128 stands for zero in the data rows.
Here is a table of points, one per row:
138|136|149| 97|145|130|130|148|165|157| 87|119|123|166|129|106|127| 97|119|125|112|163|157|124|136|114|117|131|120|110|169| 90|145|147|154|107|142|120| 87|109|118|141|126|144|116| 98|114| 77|171|115|128| 92|105
110|150|125|115| 74|119|104|177|104|132|124|154|124|113|118|156|136|194| 98|135|104|153|139|110|170|126|125|116|138|139|111|159|104|116|112|161|120|128|123|134|127|103|161|173|142|154|155| 96|146|102|127| 99|107
106|100|149| 89|110|145|154|144|121|102|142| 77|116|159|108|168|103|127|150|164|144| 97|135|100|155|111|172|147|137|118|145|104| 88|166|113| 97|170|118|127|151|140|113|132|119|139|135|110|159|102|112|123|129|102
147|158|114|116|136|102| 98|156|113|175|148|137|190|147|133|123|131|118|140|152|157|145|145|153|141|137|132|120|174|116| 80|137|140|142|154| 91| 98|140|138|138|141|123|106|104|149|115| 95|106| 92|135|101|131| 92
131|113|128|144|112|177|157|109|102|155|142|150|114|131|123|119|114|144|108|142|152|151|175| 88| 74|112| 97|137|108|140|100|145|107|130|153|141|135| 92|102| 99| 92|176|102|110|167|144|125|131|117|107|117|149|120
110|110|160|136|125|139|120|103| 94|107|134|146|112|137|105| 86|153|104|103|126|111|171| 78|150|173|116|113|129|114| 95|121|131|108|131|145| 87|178|147|161|120|146|159|139|132|120|125|127| 92| 87|153|109|137|130
125|131|123|138|124|112|112|115| 89|101|139|141|114|135|149|123|132|173| 97|130|104| 78| 81|128| 87|144|146|136|123|124| 92| 80|118|137|134|152|153|150|106|125|114| 97| 99|119|142|100| 90| 92|155|164|158|107|106
127|100|139|132|162|130|152|138|120|153|116| 98|128|114|167|111|119|123|113|100|117|167|133| 82|130|148| 93|109|140|139|128|159| 93|125|119|104|127|114|171|128|146| 64|104| 99|107|100|138|142|114|110|176|102|141
 88|124|159|102|120|133|119|162|110|162|123|121| 93|149|108|128|110|118|184|100|151|144|112|145|111|141|100|155|134|171|126| 91|169|102|125|154|122|121|157|101| 85|103|145|109|119|118|145|134|111|166| 98|100|122
200|176|143|106|139|146|155| 98|108|140|170|165|132| 98|104|129|118|142|140|102|117|127|132|130|134|101|142|151|106|124|122|106|143|135|156|104|148|139|133|122|144| 87|152|126| 94| 86|170|157|148|110|100|139|109
108|107|118|127|151| 78|130|126|133|118|132| 98|178|104| 94|157|118|157|116| 84|126|128|124|137|108|131|120|105|130| 84|127|127|136|130|119|125|154| 79| 81|112|113|130| 80|139| 85|157|156|142|113|144| 98|129|134
121|103|184|126|161|106|141|151|151|132|158|145|131| 85|123|116|165|112|173|157|141|100|127|121|105| 96| 97|142|142|124|137|138| 87|143|102|153|111|165|102|114|141|110| 99|158|122|134|122|105|138|131|128|171|150
136|129|164| 87| 89|134|140|140|175|128|108|112|133|146|174|150|139|141|107|153|111|100|118|145|148|163|112|135|142|117| 95|160|151|101|130|144|156|138|140|127|106|169| 90|126|117| 89|162|162|130|127|123|161|139
142| 92| 84|101|138|118| 82|115|141|111|132|147| 94|130|105|134|104|116|117|131|115|137|173|143|141|122| 80|108|126|138|114|110|175|139| 71|134|140|141|126|139|164|116|113| 98|176|134|146|130|153|149|143|164|135
110|131|133|126|169|170|126|114|171|123|126|147|128|120|102|101| 91|150|124|115| 91|115|103|154|144|132|159|139|158|139|113| 98| 88| 66|127|139| 82| 74|132|132|164|140|124|124|155|133|104|134|148|101|111|133|122
 89|162|119|135|115|119|180|159|155| 90|102|119|124|120|130|109|153|118|103|125|139|140|103|129|101|124|165|124|100|130|134|129|171|104|121|110|114|155|122| 93|164|100|127|103|150|157|133|142|111|100|141|156| 83
128|156|104|107| 98|130|119|125|148|123|113|124|107| 88|143|106|108|146|139|116|141|167|113|114|144|109|127|123|110| 72|159|108|124|162|158|160| 85|153|139|142|114|125|107|143|158|102|102|172| 93|154|110|108|176
148| 95| 95|138|117|170|130|151| 97|110|103|124|130|155| 96|146|153|108|158|105|147|140|143|126|138|130|175|132|137|110|139|157|115|112|144|134| 81|133|136|120|130|134|107|147| 95| 89|141|131|148|178|175|162|123
 94|123|109|154|150|134|142| 97|125|125|111|143|144|119|146|143|108|132|184|134| 73|148|161|178|131|149|163|134|133|139|102|152|126|133|145|149|152|177| 89|134|103|126|155|127|146|134|142|123|105|106|171|117|145
132| 92|124|143| 89|125|134|132|139|106|129|167|139|115|142|153|139|123|127|143| 78|152| 97|148|105|107|110|111|160|180|150|120|127|183|139|107|102|120|137|122|123|150|134| 91| 87|155|104|170|160|121|115|123|127
137|133|101|116|145|102| 84|103|126|135|107|131| 67|110|134|122|115|119|142|134| 99| 85|138|102| 82|113|170| 96|135|106|136|171|134|134|113| 99|120|107|167| 91|104|150|142|156|109|136|123|119|112|119|112|137|113
107|147|114|168|154| 96|143|154|135|129|192|136| 90|181|125|150|114| 92|107|143|132|131|116|150|141|101|132|113| 96|145|114|142|142|129|144|147|116|111|154|178| 98|125| 92|181|119|130|133|140|135| 98|143|117|136
152| 95|135|114|152|120|141| 96|156|137|126|152|127|130|133|127|194|146|101|124|164|112|139|127|149|163|189|151|104|158|133|114|136|163| 91|132|102|124|144|146|107|140|117|107|135|151|159|107|101|118|131| 83|143
164| 82|120|167| 98| 92|122|130|127|120|155|133|165| 90|140|165| 94| 80|113|115|121|127|135| 92|131|142|126|173|140|124|150|101|136| 79|120|111|131|142|136| 94|120|162|143|150|173|125|120|114|127|123|137|107|143
142|155|169|120|127|155|119|139|111| 88|152|134|122|120|139|126|112|112|139|129|160|154|117|128|112|199|138|124|148|109|147|150|178|155|106|148|138| 86|105|144|152|122|154|129| 99|131| 82| 99|125|107|135|141|168
151|126|123|138|148|119|112| 98| 94|161|113|116|147|160|159|128|155|110| 92|116|140|117|131|147|153| 92|114|131|144|116|180|115|128|107|129|208|146|128|127|121|119|108|169|113|114|130| 99|160| 97|110|126|166| 99
142|174|135|145|135|100| 86|129| 96| 74| 65| 94|130|128|109|134|134|114|125|164|145|105|126|146|106|116| 96|153|113|142|113|120| 98|131|153|124| 97|108|114|142|129|136|145|100|142|125|182|128|136| 97|136|116|158
127|148|127|145|129|146| 97|107|122|125|143| 98|149| 92| 98|106|145|137|158|131|159|117|119|119|160|136|122| 79| 98|179|176|176|131|110|115|118|167|147|123|130|116|152|106|114|140|104| 95|139|151|128|123| 99| 99
144|141|122|142|121|184|112|112|133|184|137| 91|144|139|138|120|128|102|121|148|115|116| 82|117|125|151|126|103|104| 96| 90|115|118|131| 96|117|101|150| 96|124|111|120|157|141|135|184|154|149|174|139|129|121|142
117| 99|113|137|116| 86|171| 99|139|121|128|125|149|144|167|115|103|143|168|151|147|111|126|130|126|123|111|138| 71|115|118|163|126|120|130|143|111| 90|140|145|177|134|176|122|127|125|123|109|154|178|102|120|106
116|142|136|122| 95|123|155|132|122|146|132|110|116|147|140|113|153|136|126| 48|125| 87|169|130|116|136|120| 84|153|157|151|112|116|117|153| 82|124|143|126|185|139|142|153|142|147|137|123|110|123|142|115|169|171
108|165| 78|163|152|153|130|137|174|125|106|144|135|126|115|127|128|160|105|152|157|107|150|105|120|113|106|167|158|141|124|116|138|115|124|115|175|156|153|134|151|140|141|148| 71|161|122|127|118|153|152|109|149
Along one direction, these points spread out more than along any other. For each point below, how far along it does it lie, from 0 to 99? 50 is the average, and the first point above lies past it. One standard deviation of the points above along it is 16.
117| 99|113|137|116| 86|171| 99|139|121|128|125|149|144|167|115|103|143|168|151|147|111|126|130|126|123|111|138| 71|115|118|163|126|120|130|143|111| 90|140|145|177|134|176|122|127|125|123|109|154|178|102|120|106 : 45
138|136|149| 97|145|130|130|148|165|157| 87|119|123|166|129|106|127| 97|119|125|112|163|157|124|136|114|117|131|120|110|169| 90|145|147|154|107|142|120| 87|109|118|141|126|144|116| 98|114| 77|171|115|128| 92|105 : 72
110|150|125|115| 74|119|104|177|104|132|124|154|124|113|118|156|136|194| 98|135|104|153|139|110|170|126|125|116|138|139|111|159|104|116|112|161|120|128|123|134|127|103|161|173|142|154|155| 96|146|102|127| 99|107 : 25
136|129|164| 87| 89|134|140|140|175|128|108|112|133|146|174|150|139|141|107|153|111|100|118|145|148|163|112|135|142|117| 95|160|151|101|130|144|156|138|140|127|106|169| 90|126|117| 89|162|162|130|127|123|161|139 : 48
151|126|123|138|148|119|112| 98| 94|161|113|116|147|160|159|128|155|110| 92|116|140|117|131|147|153| 92|114|131|144|116|180|115|128|107|129|208|146|128|127|121|119|108|169|113|114|130| 99|160| 97|110|126|166| 99 : 70
110|110|160|136|125|139|120|103| 94|107|134|146|112|137|105| 86|153|104|103|126|111|171| 78|150|173|116|113|129|114| 95|121|131|108|131|145| 87|178|147|161|120|146|159|139|132|120|125|127| 92| 87|153|109|137|130 : 75
142|174|135|145|135|100| 86|129| 96| 74| 65| 94|130|128|109|134|134|114|125|164|145|105|126|146|106|116| 96|153|113|142|113|120| 98|131|153|124| 97|108|114|142|129|136|145|100|142|125|182|128|136| 97|136|116|158 : 29
 94|123|109|154|150|134|142| 97|125|125|111|143|144|119|146|143|108|132|184|134| 73|148|161|178|131|149|163|134|133|139|102|152|126|133|145|149|152|177| 89|134|103|126|155|127|146|134|142|123|105|106|171|117|145 : 26
142|155|169|120|127|155|119|139|111| 88|152|134|122|120|139|126|112|112|139|129|160|154|117|128|112|199|138|124|148|109|147|150|178|155|106|148|138| 86|105|144|152|122|154|129| 99|131| 82| 99|125|107|135|141|168 : 65
110|131|133|126|169|170|126|114|171|123|126|147|128|120|102|101| 91|150|124|115| 91|115|103|154|144|132|159|139|158|139|113| 98| 88| 66|127|139| 82| 74|132|132|164|140|124|124|155|133|104|134|148|101|111|133|122 : 32
